In the data rows, the value 128 means zero.
In each game, the first row plays the second. By how much does the first row win? 10 means about a draw, 20 a big win and 0 a big loss. Wins can go round in a circle. Each row has two weighted sums of its numbers, A and B, taken from their middle values. A row wins by its A times the other's B, less its B times the other's A.
[109 109 113 102 119 132  98 111 100 142 102 109  95 137 105 100 119 114]
[161 158 101 144 116  97 163 158 151 109 155 163 157 103 135 147 126 142] -> 12
[204 211 104 207 101 102 223 215 218 107 188 228 228 102 202 205 123 203]
[113 113 103 103 108 103 110  96  98 101 111 113 107 106 105 100  99  84] -> 9
[102 102 100 112 130 115 102 107  97 153 107 106 100 131  96  98 119 114]
[119 120 102 109 109 108 116 114 104 106 114 111 111  99 114  95  95  98] -> 10
[106 109 161 100 137 185 114 106 104 178 102  98 108 208 108 134 158 170]
[181 169 111 163 113 103 180 180 170 104 163 190 165  99 151 167 119 154] -> 14
[125 115  98 106 146 105 104 110 100 136 132 103 103 104  97  91 110  91]
[100 104 240 106 144 255 109 107 101 213 112 102 108 255 101 179 233 250] -> 14
[101 103 139 122 108 128 112  97 121 103 113 109 110 117 130 102  98  97]
[110 108 124 109 110 133 102 106 103 123  98  93 103 139 105 101 111 110] -> 9
[255 255 104 138 246 106 226 249 161 142 255 234 200 107 123 243 246 203]
[108 105 247 168  97 214 118 101 155 103 108 107 125 169 179 136 145 133] -> 11
[255 255 102 206 173 106 255 255 229 100 250 255 254 102 191 255 194 230]
[182 185 104 101 255 101 102 162 100 234 230 114 108 107 100 158 242 133] -> 12
[108 108 192 167  96 172 116 112 146 109 105 114 125 140 168 128 116 109]
[132 135 103 106 146 101 114 132 109 132 144 110 105 100 100 106 133  93] -> 9
[103 105 105 105  91 103 104 104 102 102 107 104  94 106 102  84  87  89]
[102 107 255 163  91 243 120 105 153  99 103 111 125 186 198 150 164 146] -> 10
[109 105 179 178 102 156 121 109 160 105 104 115 130 123 185 121 107 106]
[115 106 134 104 118 148 107 103  95 144 113 107  97 162 101 113 131 136] -> 13
[180 183 109 119 179 100 163 175 126 127 176 155 143 106 111 162 164 139]
[111 110 137 132 100 124 112 110 126 102 108 112 121 113 129 103 105  98] -> 10
[106 112 173  95 149 214 103 104  99 212 112 102  98 234  98 146 191 192]
[120 121 122 173  99 107 156 133 175 106 103 153 168 104 168 135  83 131] -> 7
[102 105 180 182 101 151 123 104 164 100 108 123 134 113 195 125  99 108]
[112 109 108 122  98 107 128 120 131  98 103 125 131 106 129 111  89 105] -> 8
[147 134 102  93 148 103 125 132 107 127 154 128 125 104  99 119 137  98]
[144 140 102 145 101 103 141 140 145 106 130 146 157 108 137 123 107 122] -> 11
[172 168 103 100 173 106 145 168 122 133 186 148 127  99  98 146 159 126]
[ 96 114 181 101 157 235 105 104  96 235 110 103 112 255 106 155 207 223] -> 14
[108 111 107  99  99 100 104 100 101 101 104 107  98 113  96  84  90  89]
[111 110 102 101 133 109 107  99 103 129 123 109  99 112 104  94 100  92] -> 11
[245 245 101 142 223  99 206 243 153 130 252 216 188 107 122 223 225 187]
[136 135 101 114 116  99 127 133 120 110 131 128 125 111 109 117 115 111] -> 7
[105 107 161  95 157 213 103 112  98 228 104  98 106 238 101 155 193 202]
[108  96 105 111  90  99 109 104  96  99 102 105 105 102 104  93  92  85] -> 15
[102 100 206 137 100 185 113  99 134  99  99 111 125 156 158 124 133 133]
[108 109 101 100 111 107 104 106 101 130 100 109 102 114 106  99  95 100] -> 10
[107 112 170 125  94 163 112 104 119  97 105 105 114 142 132 112 127 120]
[106 103 217 106 110 220 104 104 101 133 106 105 113 214 106 142 179 175] -> 11
[157 159 106 152 102  99 168 159 166 103 143 170 170 101 149 143 111 145]
[108 108 116 143  97 110 135 115 149 100 108 123 150 107 151 108  82 103] -> 11
[118 122 102 134  97  99 133 120 139 100 118 136 134 107 131 107  94 111]
[110 106 106 100 104 110 104 104 106 101 110 111 115 109  96  90  96  81] -> 9
[107 102 124 106  95 117 111 104 105 110 103 105 108 113 116  93  97  96]
[ 98 111 193 102 103 191 107 104 106 111 103 100 103 176 101 133 152 150] -> 8
[104  99 105 102 102 104 105 102  95  97 111 105 107 111  96  88  93  84]
[113 112 106 118  98 102 114 118 117 103 108 114 106 112 128 101  91  96] -> 11
[174 175 100 104 190 105 146 175 110 132 185 152 127 102 107 153 176 132]
[226 222 100 151 194 103 205 231 165 116 228 205 190 103 132 203 195 185] -> 10
[102 104 105 104 255 109 103 105  99 238 152 108 118 137 100 125 166 126]
[190 194 126 255 102 108 240 207 255  96 147 237 255 103 248 222 101 201] -> 11
[207 220 105  99 255 105 148 198 102 200 245 156 141 108 104 177 244 143]
[139 138 107 136 107 109 139 142 131 104 130 145 157 107 127 133 112 124] -> 16
[108 108 141 150  99 129 120 100 144 102 111 117 126 104 165 109  88  98]
[ 99 108 193  96 172 247 107 110 103 255 103 101  96 255  94 162 231 237] -> 16
[103  99 128 140 103 122 117 106 131 107 110 113 109 107 144 101  88  96]
[102 107 255 112  97 255 106 106 111 105 100  97 104 237 113 154 194 178] -> 6
[106 103 155 144 103 132 117 103 145  99 111 113 111 115 158 110  94 101]
[126 125 114 133 101 105 132 136 129 105 121 123 122 105 125 111  89 104] -> 10
[105 107 146 107 117 171 102 101 103 151 110 106 105 182 104 122 149 148]
[105 108 100 102  98 105  99 105 101 105 105 106 103 109 110  85  87  86] -> 10
[104 108 134 100 159 166 106 106  95 216 103 105 114 195  99 132 171 175]
[108 106 163 104 214 235 101 103 102 255 102 105 107 255  99 173 238 249] -> 12
[241 245 106  95 255  99 159 227 101 229 255 164 131 104  95 211 255 156]
[102 104 110 112  97 111 100 107 106 106 104 112  95 109 106  89  88  88] -> 9
[102 105 152 126  99 146 108 107 119 108 104  99 120 128 131 108 107 105]
[101  98 179 191 102 154 121 105 185  98 109 115 134 120 201 128 105 114] -> 11
[105 103 106 105 105 106  96 107 106 107 106 105  97 113 101  88  94  87]
[140 140 102 104 159 102 117 134 104 134 148 123 106 101 104 110 136 108] -> 10
[101 106 104 105 151 123 109 104 105 169 106 100 103 147  99 109 129 121]
[170 160 103 119 164 106 144 168 127 121 182 150 137 102 102 146 158 142] -> 9
[109 110 104 102 142 108 107 109 102 141 116  98 100 115 104 101 114 101]
[153 157  99 138 117  99 157 155 156 103 150 156 143 101 133 145 129 134] -> 9
[103 106 124 104 165 166 108 109  98 220 103 104 113 188 101 126 170 163]
[218 211 107 178 140 100 218 225 188 104 207 223 202 101 155 203 150 186] -> 5
[111 106 104 112 100 104 102 105 103 111 110 101  96 106 112  86  88  86]
[120 119 104 106 118 105 110 118 100 118 118 108  96  97 102  97 107  94] -> 10
[115 120 102 114 110 104 111 115 108 103 119 115 113 111 107 101  97  90]
[100 112 133  98  96 137 100 114 102 101 109 101 110 133 106 104 110 107] -> 10
[106 114 255 231 101 220 122 103 195 107 108 125 147 144 252 158 128 132]
[111 107 125 108  99 120 102 106 106 103 102 108 109 118 107  89  99  95] -> 16
[186 189 104 194  96  99 204 192 200 101 163 204 209 107 175 184 117 177]
[110 108 117 120  97 112 112 106 114 107 104 104 112 107 127  96 100  93] -> 10
[112 112 104 108 104 103 108 111 104 111 109 107 102 105 104  91 103  90]
[106 105 185 101 134 206 106 107 103 180 103 101 100 229 100 140 178 185] -> 10
[107 107 136 104 115 148 110 104  95 131 104 104 103 155 103 111 131 131]
[103 107 149 145  99 133 110 104 137 107 109 113 125 114 147 106  99 101] -> 8
[135 140 106  99 144  98 121 134 100 125 151 118 117 104  99 115 137 102]
[101 106 106 104 114 115 106 103 100 126 109 110 118 125 104 101 113  98] -> 10
[255 253 101 202 152  94 255 255 223 103 243 255 255 103 195 254 173 228]
[107 105  98 100 102 103 100 103 106 108 112 101 107 105 105  93  93  92] -> 9
[108 111 202 192  95 167 118 114 175 103  99 112 142 132 202 135 111 115]
[160 166 106 152 120 107 161 168 156 107 153 155 162 107 139 150 128 144] -> 11
[ 95 106 202 161  96 174 120 103 147 101 106 115 123 135 174 120 126 114]
[109 109 108 102 125 100 104 102  97 119 109 105 107 102 104  88  95  87] -> 10
[176 185 105 116 161 100 155 173 129 125 188 168 142 102 114 155 160 140]
[206 213 106 123 176 104 187 194 143 125 212 188 169 109 124 191 179 162] -> 9
[104 102 111  97 142 127 103 105 108 171 102 111 102 152 106 106 132 125]
[107 104 184 157 105 160 111  98 137 105 109 111 119 132 176 122 116 112] -> 9
[106 103 105 100  96 104 103 109  89  99  98  99 112 109 109  85  82  90]
[109 108 101 101  99 105 101 101 100 100 101  98 107 107 103  82  86  90] -> 9
[100  99 108 107 106 107 108 106  98 118 113  98 106 107 103  93  99  95]
[255 255 100 103 255 105 212 246 133 158 255 212 190 108 100 225 255 179] -> 11
[ 99 106 108 103 187 122 107 112 104 195 110 108 110 141  99 115 136 118]
[107 107  98  94 161 113 103 105 103 174 107 113 101 146 103 108 129 119] -> 12
[106 102 105 105 127 119 100 105  97 145 114 103 105 126 104 101 113 113]
[104 108  99  96 181 103 102 108 109 167 132 103 106 114 103 101 127 104] -> 6
[109 113 105 128 103 110 122 120 121 103 108 120 126 108 129 108  91  97]
[104 105 103  97 181 114 106 100 102 191 108 109 110 142 100 108 140 112] -> 11
[ 99 103 185 102 165 241 101 106 105 240 111 110 107 255 104 155 215 226]
[155 153 102 107 141 103 143 151 122 113 168 151 128 109 105 135 144 121] -> 14
[210 210 102 131 200 102 185 203 147 132 222 185 187  97 113 197 201 171]
[133 137 111 107 186 100 107 124  97 154 156 106 103 112  99 115 149 104] -> 10
[187 187  98 159 121 100 196 198 182 104 180 195 195 104 168 180 128 171]
[106 110 105 105  94 102  98 109 106 102 109 104 118 107 102  78  92  84] -> 11
[107 114 106 122 100 103 128 123 125 105 113 116 119 106 131 106  86 102]
[124 117  99 109 118 100 117 122 105 109 121 118 120 102 100 101 113  96] -> 9
[146 147  99 119 119  99 139 142 125 108 149 136 125 101 112 124 120 116]
[126 121 107 122 103  94 118 115 113 106 113 125 135 106 112 101  99 100] -> 8
[171 162 130 255  97 105 239 189 255 108 124 228 244 100 251 211  90 188]
[129 140 105 102 144  98 124 132 108 119 143 121 107 105 103 113 132 103] -> 3
[108 106 134 126  94 129 110 114 123 103 106 103 111 109 130 101  95  99]
[123 135  95 106 225 104 105 112 103 195 162  99 112 114 106 114 165 103] -> 13
[223 220  97 198 117 110 239 224 214 103 201 232 238 109 186 218 142 207]
[105 108 157 172 102 131 130 103 166 103 101 117 138 105 178 121  94 105] -> 10
[106 108 196 141  92 170 114 102 125 111 107 108 125 146 139 124 133 124]
[107  98 141 108 134 153 105 106 109 163 106 101 108 169 101 127 143 145] -> 10
[111 101 209 171 100 173 118 106 154 105 108 113 121 129 189 130 113 117]
[172 176 104 161 123 102 176 175 168 101 163 184 172 105 146 162 128 150] -> 9
[136 126 108 124 103 103 136 134 120  97 134 131 131 105 124 116 105 113]
[103 102 128 153 102 115 129 114 139 101 111 125 138 106 154 119  75 102] -> 15
[176 174 110  99 212  98 121 161 106 163 185 129 116 111  96 145 185 122]
[107 108 112 110  98 107 103 111 105 104  96 104 115 105  98  87  90  85] -> 11
[110 113 124 110 101 131  99 105 104  99 101 108 103 122 104  89 102  98]
[120 113 108 128  99 105 114 118 121 103 116 116 119 102 121 102  91 108] -> 9
[103 105 193 162 100 168 115 108 144  98 101 109 131 128 180 120 115 111]
[107 102 177 118  92 164 112 105 118 109 103 109 113 144 130 113 129 122] -> 8
[209 208  98 189 120 108 220 217 204  96 185 216 220 105 175 211 142 190]
[179 169 126 255 105 112 232 195 255  99 119 235 245 107 255 214  87 195] -> 10
[107 108 191  99 145 233 101 109 106 217 104 110 104 251 112 156 202 209]
[149 147 100 100 153 103 124 145 101 131 150 130 122  97 104 121 135 106] -> 7
[102 105 103 108 104 109 101 108 108 119 103 105 108 111 103  95  96  93]
[103 102 219 231 104 167 137  99 216 100 108 131 149 123 247 153 102 122] -> 7
[111 101 105 111 101 108 105 104 109  99 112  98  90 109 113  85  94  88]
[106 103 114 109  95 111  97 106 109 105 108  98  96 104 109  94  90  83] -> 11
[187 183 112 243  96 112 233 198 254  98 139 229 242 102 237 208  96 194]
[117 112 104  99 138 103 105 110 105 139 122 111 113 107 106  96 111  85] -> 7
[112 107 127 124 107 124 104 110 125 103 110 110 115 108 137 104  90  96]
[108 105 112 104 127 124 101 105 105 158 111 107 103 146 102 103 119 126] -> 12
[196 193 105 183  99 102 208 206 198 103 177 210 216 104 178 195 116 182]
[108 104 130  98 157 170 106 107 106 205 107 107 106 202 104 129 170 160] -> 11
[112 104 189 135  98 168 110 109 124 104 104 109 114 146 144 122 129 113]
[102 103 104  99 255 108 107 105  99 238 156 107  96 134 104 126 174 118] -> 16
[101 103 210 157  95 183 113 109 139  99  99 113 133 147 173 134 136 121]
[109 107 107 102 156 134 108 108 103 176 106 104  96 148 110 105 123 120] -> 11
[103 103 223 175  98 184 115 106 158  98 108 120 124 135 186 136 135 124]
[121 124 111  99 138 101 113 122 109 123 129 115  97 103 113 102 114  97] -> 5
[101 102 104 102 132 106 109 103 107 134 107 101 114 117 104  93  98  96]
[169 164 110 133 130 101 162 165 141 101 154 160 158 100 136 145 124 138] -> 8
[119 118 103  95 149 103 101 118 102 133 131 104 106 105 101 114 130 100]
[115 106 159 105 116 178 102 107  97 135  91 107 102 174 104 117 144 144] -> 12
[140 133  99 130 106 105 145 141 131 102 138 135 127 102 115 121 117 116]
[103 102 109 103 203 108 104 102 105 200 123 102 101 128 101 115 145 112] -> 12
[136 139 103 125 118 108 140 139 126 102 135 130 131 109 114 126 108 110]
[108  99 105 106 142 117 104 107  99 154 112 104  97 141 104 103 124 115] -> 9
[126 118  99 104 129 101 106 116 104 125 131 110 115 108 103 104 116  91]
[104 100 145 105 123 160 107 108 111 168 109 104 107 169 103 113 141 147] -> 10
[233 233 106 180 165 103 229 234 205 105 229 232 219 106 158 224 175 198]
[100 104 139 105  99 135 105 106 103 106 106  95 108 128 108  99 118  97] -> 8
[131 122 107 106 119  99 109 121 102 110 124 110 107 109 103  99 110  92]
[ 96 105 106 106 203 116 104 100  99 214 111 100 101 149 101 119 146 125] -> 10
[108 112 103 103 104 107 101 112 101 103 107 109 117 103 103  91  88  91]
[168 158 105 120 158  99 142 161 114 127 164 141 123 108  94 144 148 120] -> 9
[123 125 101  96 147 102 116 120 104 125 138 109  94 107 101 104 119 102]
[104 110 103 104 212 125 112 104  95 215 114 105 109 154 107 123 151 130] -> 15
[105 115 128 127  97 125 107 109 118 100 104 111 125 123 127  99  94  99]
[108  96 103 107  97 104 103 112 100 108 104  99 114 106 108  88  90  84] -> 10
[136 130 121 194  96 101 172 146 189 105 109 167 175 106 182 156  83 135]
[110 109 117 103  95 113 106 100 106 100 104 100  93 115 108  95  96  89] -> 7
[187 185 100 172 107 100 193 183 183 106 163 192 190 101 171 177 119 166]
[111 118  99  99 112 104 108 113 104 116 119 117 110 106 107  95 103  91] -> 10
[124 120 107  95 114 107 107 110 105 109 109 101 113 104 103  88 109  89]
[108 115 107 101 138 110  95 111  96 128 126 106 104 109 106  89 114  96] -> 7
[126 124 108 109 115  98 119 122 118 110 123 120 112 105 102 101 107 102]
[107 110 120 102 147 155  97 106 102 193 105 111 109 173  97 124 152 148] -> 6
[113 104 157 113 101 134 105 103 110 106 106 107  98 133 115 111 111 111]
[153 158 106 106 156 102 131 144 107 137 167 129 120 109  96 127 141 107] -> 15
[163 160 124 232  98 107 215 180 245 100 121 212 214  99 235 195  86 174]
[114 114 111 146 103 101 133 131 144 104 112 140 140 106 147 121  91 109] -> 8
[110 108 107 130  99 106 117 112 131 105 101 121 125 103 129  95  83  93]
[104 112  99  99 106  95 111 110  99 108 114 109  99 100 102  92 100  91] -> 10
[112 113 201 126 100 186 110 103 124 107 107 105 111 158 129 124 139 130]
[109 106 159  99 109 173 102 103  91 143 104 106 105 181 101 122 150 152] -> 9
[113 112 106 100 108  97  99 105 103 105 109 103 107 106 103  94  96  90]
[255 255 108 166 212  98 255 255 194 113 255 255 234 107 154 253 219 221] -> 15
[106  99 136 105  96 135 105 105 105 108 107 105 105 123 103  98 119 104]
[103 104 255 200 101 216 122 103 181 107 101 121 137 156 233 155 144 133] -> 10
[107 104 103 107 103 107 102 108  94 112 106 106  99 112 110  90  99  83]
[123 135 104 102 138 101 115 127 105 121 144 121 120 109 103 103 125  99] -> 11
[106 100 160 141  93 145 120 102 140 111 102 108 123 118 152 114 107  99]
[110 103 102 105 145 117  99 103 101 153 109 103 114 124  98  95 117 110] -> 14
[101  97 174 104 100 182 107 102 104 118 104 108  98 179  96 126 147 134]
[113 109 104  96 130 112  98 100 105 137 106  98 103 122 106  96 104 108] -> 5
[103 103 159 106 172 220 107 105 101 254  99 102  92 246 104 156 198 217]
[255 255 102 192 194  99 255 255 206 110 255 252 246 104 172 255 201 220] -> 8
[153 149 106 121 133 104 148 156 126 110 154 149 151 105 119 143 128 128]
[156 154 105 108 145 102 142 154 112 119 160 137 134 108 109 136 147 123] -> 8
[113 113 124 130  97 123 115 106 130  99 111 111 103 109 131  98  92 102]
[112 120 103 109  99  99 114 114 120  99 112 121 114 105 110  99  93  89] -> 11
[107 108 135 130  98 129 108 109 122 105 104 106 108 113 136  97  96  97]
[ 99 108 217 251 100 167 139 109 224 103 105 138 176 112 255 155  98 128] -> 10
[151 161 106 111 140  97 142 153 121 118 159 140 130 101 105 131 140 125]
[155 150 108  92 231 100 103 134  98 190 187 105 101 103 101 130 186 111] -> 17
[133 135 105 148 105 101 141 136 145 109 119 151 148 107 141 124  99 125]
[243 235 101 201 130 106 251 240 219  99 218 241 242 101 181 227 162 219] -> 10
